In the data rows, 128 means zero.
Here is a table of points, one per row:
[140 130 127 103 182  98 134 135 171  83 177]
[147  89 106 125 105 165 126  83 155 161 134]
[111  99 144 184 121 105 117 120 202 115 121]
[238 214 159  76 139 113 148 114 143 144 163]
[112 128 128  97 143 171 182 120 142  88 123]
[172 118 183 167 144 156  98 142 160 126 109]
[117 103  70 157  75 139 128 131  53  96 114]
[172 108 158 149  82  53 117 156  98 131 186]
[161 112  43  46 252  59 226 132 170 198  94]
[114 164 106 149 166 129 131 126 137 138 112]
[146 126  76 126 140 139 181 128 126 126  96]
[ 83 115 188 117  36 133 132 139  82  86 163]
[119 138 120 152 130 123 119 118 186 140 143]
[134 154 145  68 161 125 118  94 134 153 125]
[119 158 154  98 133 111 144 144 116 122 151]
[ 79 107 102 120 129 119 123 122  95 155  82]
[110 162 167  99 129 117 153 138 121 105 144]
[119 125 101 181 134  89 133  74 200 136 135]
[135 119 150 199  78 163 111 165 168 103 122]
[145  88  92 117 169 151 143 121 183 146 112]
[129 130 156 107 129 165 101 146  69 116  77]
[185 141 205 108 115 159 117 146  92 135 130]
[169 135 169 163  78 146  77 185 109 139 157]
[179 163 187 195  50 158  19 157  85 126 127]
[ 87  86 170 187  72 154 134 124 180 116 124]
[127 146 141 141 142 141  66 108 136 112 103]
[173 135 123  87 182 201 129 124 175 134 115]
[118  92  75 103  59 116 177 161  59 114 179]
[158 155 164 154 124 166  70 124 105 185 133]
[115 157 109 131  88 155 160 135  99 144 136]
[113 124 134 104 145 105 138 102 123 138 122]
[103  85 118 137 123 171  93 130 114 143 103]
[143  96 127 147  77  85 119 125 153  92 150]
[141 187 142 150 168 131 100 108 145 184  93]
[151 158 169 168 141 129  88 152 173 132 130]
[131 184 143 125 130  78 101 146 111 102 134]
[114 125 140  99 154 116 134  84 135 134 141]
[142 130 150 119 138 118 118 128  77  76 157]
[123 163 101 114 141  94 105 151  96 143 125]
[148 160 192  85 171 186 140 135 111 109  98]
[124 157 106 116 150  94 101 137 143 112 119]
[ 96 111 101 115 155 173 178 105 140 194  90]
[ 90  89 157 126  92  94 145  96 172  70 125]
[142 147 129 129 159  99 114 111 121 141 180]
[132 174 138 163 136 196 140 123 154 119  84]
[ 59 161 138 232  56 211  29 158  49 133  93]
[153 118 150 139 158 157 176 129 168 112 102]
[ 69 116 141 107 120 118 134 143  80  82 141]
[138 117 133 136 101 148 142 147 111 133 156]
[120 146 166 196 152 159  78 108 202 118 112]
[153 140 112 126 128  95 137 110 149  82 194]
[133  89  93  87 147  81 129 113 118 156 180]
[135 121 140 129 174 110 126 128 112 122  98]
[132 124  72  98 112 143 170 138  70 148 154]
[111 155 109  68 179 131 169  86 155 131 118]
[121 144 101 116 125 144 142 159 133 118 121]
[ 97 106 120  88 151  49 120 151 103 121 142]
[137 135 154 143  63  91  83 168  54 105 143]
[137 185  93  74 176 123 160 133  87 137 122]
[ 94 120 146 147  93 125 141 131 134 124 121]
[113 130 187 110 138 171 119  78  88 145  84]
[120 104 126 139 128 133 123  78 126 137 158]
[133  78 109 115 153  67 127 120 144 113 154]
[ 96 149 140 105 142 108 152 117 160 115 104]
[115 131  82 141 180 169 130 115 181 139 104]
[109 117 123 150  86 145 115 101 146 153 115]
[ 94 131 141 119 124  52 107 159 112  73 119]
[179 106 129 131 106  97 153  97 188 103 190]
[120 121 185 182 131 139  71 127 125 125 102]
[129 168 161 143 150 153 115 112 113 100 106]
[133 116 116 108 144  38 194 109 232 151 132]
[111  93 126  97 161 109 187 126 156 130 117]
[137 135 169 150 152 125 107 118 141 156 135]
[179 168 137 108 174 140 116 131  98 140 124]
[111 129 135 106 148 156 166  97 169 138 123]
[102 116  78  90 140 157 166 107 115 130  91]
[119 116 157 117  91  96 123 137 120 147 122]
[ 97 105 142 144  90 103 108 152 144 109 127]
[142 169  88  84 132 107 107 151  61 142 144]
[115 118  65 124 186 149 176 134 161 152  91]
[143 141  97 103 186  90 196 141 156 132 128]
[115 167 118 170 138 155 131 148 175  97  84]
[ 83 183 201 186 130 160  82 147 125 162  49]
[147 107 126 135 136 170 112 121 140 120 110]
[108 113 153 103  75 175 149 118  62 119 129]
[154 157 120 110 123 162 130 108 131 194  97]
[146  72 132  86 133  86 205 115 124  73 167]
[146  76 142  77 117 119 167 140 103 105 151]
[129 118 120 115 119  94  99 150  79 126 140]
[131 120 102 123 121 101 110  81 135 122 186]
[131 189 144 126 126 133 161 147 147 129 141]
[124 109 106  41 224  95 146 113 156 144 155]
[127 134  97 147 109 145 149 127 134 181 146]
[102 130 149 132  85 144 137 129  79 142  80]
[128 154 137 182  79 177  96 117 145 138  87]
There is one direction along which these points spread out most. Where along it does each point below lie, from 0 to 9? The average falls between 4 and 5, and the first point above lies past it.
[143 107 141 120 106 122 112 173  54 104 145] 3
[ 69 114  54 176 133 143  57 104 154 197 116] 4
[152 152 116 128 145  73 128 129 136  76 180] 5
[164 129 156 107 116 105 121 137 107 125  94] 4
[ 47  47 115 140  21  70 144 154 100 108 117] 3
[136 169 106  98 159 138 136 138 125 130 145] 5
[133 119 137 137 115 164 192 132 165 144 142] 5
[119  77 128 168  58 192 179  61 170 120 143] 4
[122 140 102 112 155 119 106 149 113 150 124] 5
[152 157  84 146 133 100 132 144 133 143 141] 5
[103  80 191 155  78 162 116 119 130  98 111] 2
[129 147 135 129 139 107  96 159  78 101  98] 3
[119 140 128 115  90 138 141 134  68 164 124] 4
[119 102 126 107 121  66 107 116 127 113 137] 5
[106  61 131 129  96 120 119 112 108 125 137] 4
[141 161 123 165 135 155  86  97 171 169 102] 4
[129 106  93 155 167 123 121 130 145 123 129] 5
[114 111 137  86 149 118 154 128  91 112 149] 5
[129 126  92 123 130 116 138 160 147 121 148] 5
[160 143 109 143 116 113 141 160 126 132 169] 5
[131 148 117 102 193 128 151 119 160  88 147] 6
[129 119 178 144  92  61  79 163 110  93 124] 3
[144 145 117 116 127 107 154 123 199  89 148] 6
[113 115 177 174  50 169  74 103  70 151 118] 1
[ 73 124 172 165  18 130 140 136  77  70 128] 1
[ 98 184 189 165 130 148  64 165 105  95 127] 2
[129  99 139 112 132 101 146 140 118 108 155] 5
[158 127 100 122 241 133 122 135 199 192  93] 7
[115 111  88  77 139 126 181 147 136 111 151] 7
[110 142 125 159  84 135  60 141  60 108 122] 2
[115  78 103  92 151 129 186 110 188 103 129] 7
[118 108 137 126 162 127 151  79 180 106 133] 6
[ 81 101  58 129 107 129 173 117 147 141 109] 6
[131 154 109 141 142 157  97 105 168 169 119] 4
[130 142 148 129  97 131 107 139  88 110 129] 3
[129  97 118 133 120  97 111 151 118  97 144] 4
[141 159 181 205 150 178  90 165 182 123  95] 2
[166 145 125 109 164 119 120 141 136 167 115] 5
[163 149 105 111 102 164 121 108  27 181  99] 3
[124 156 111 115 143 152 155 146 106 146 134] 5
[158  98 131 120   0 214 130 132  26  83 174] 1
[156  94 166 149 121 107 113 144 172 172 108] 4
[132 106  85  90 183  92 139 102 118 138 153] 7
[130 134 130 147 125 118  88 119  98 162  85] 3
[117 133  97 106 149 147 160 121  84 153 128] 5
[172 126 111  66 177  42 133 141 129 121 151] 7
[116 154  95 115 171 155 142 100 162 160  88] 6
[131 141 144 129 153  94 151 143 151  82 174] 5
[ 67  56  87 166  32 129 123 127  74 146 145] 3
[121 121 129 113 185 104 146 112 155 141 119] 6
[103 155 127 132 139 157 103 116  87 144  86] 3
[151 108  75 119 154 129 120 125 150 148 140] 6
[146 126 139  87 181  74 156 143 141 111 143] 7
[156 140 107 176 142 154  95 113 179 152 129] 4
[132 133 136 109 145 114 135 129 183 102 159] 6
[104  81 166 201  89 191 152 136 162 137  97] 3
[169 162 141 116  72 140  85 136  18 150 155] 2
[104 133 121 138 159 139 123 126 132 118  91] 5
[143 142  63 109 165 101 107 132 129 136 125] 6
[140 132 122 152 135 161 147 115 135 116 130] 4
[ 88  46  75 192  58 138 153 145  84 147 101] 3
[165 146 173 130 136 183 101 130 194 126 126] 4
[139 173 155 116 129 127 102 128 123 136 149] 4
[160  88 104 128  99  90 137 156 124 110 196] 5
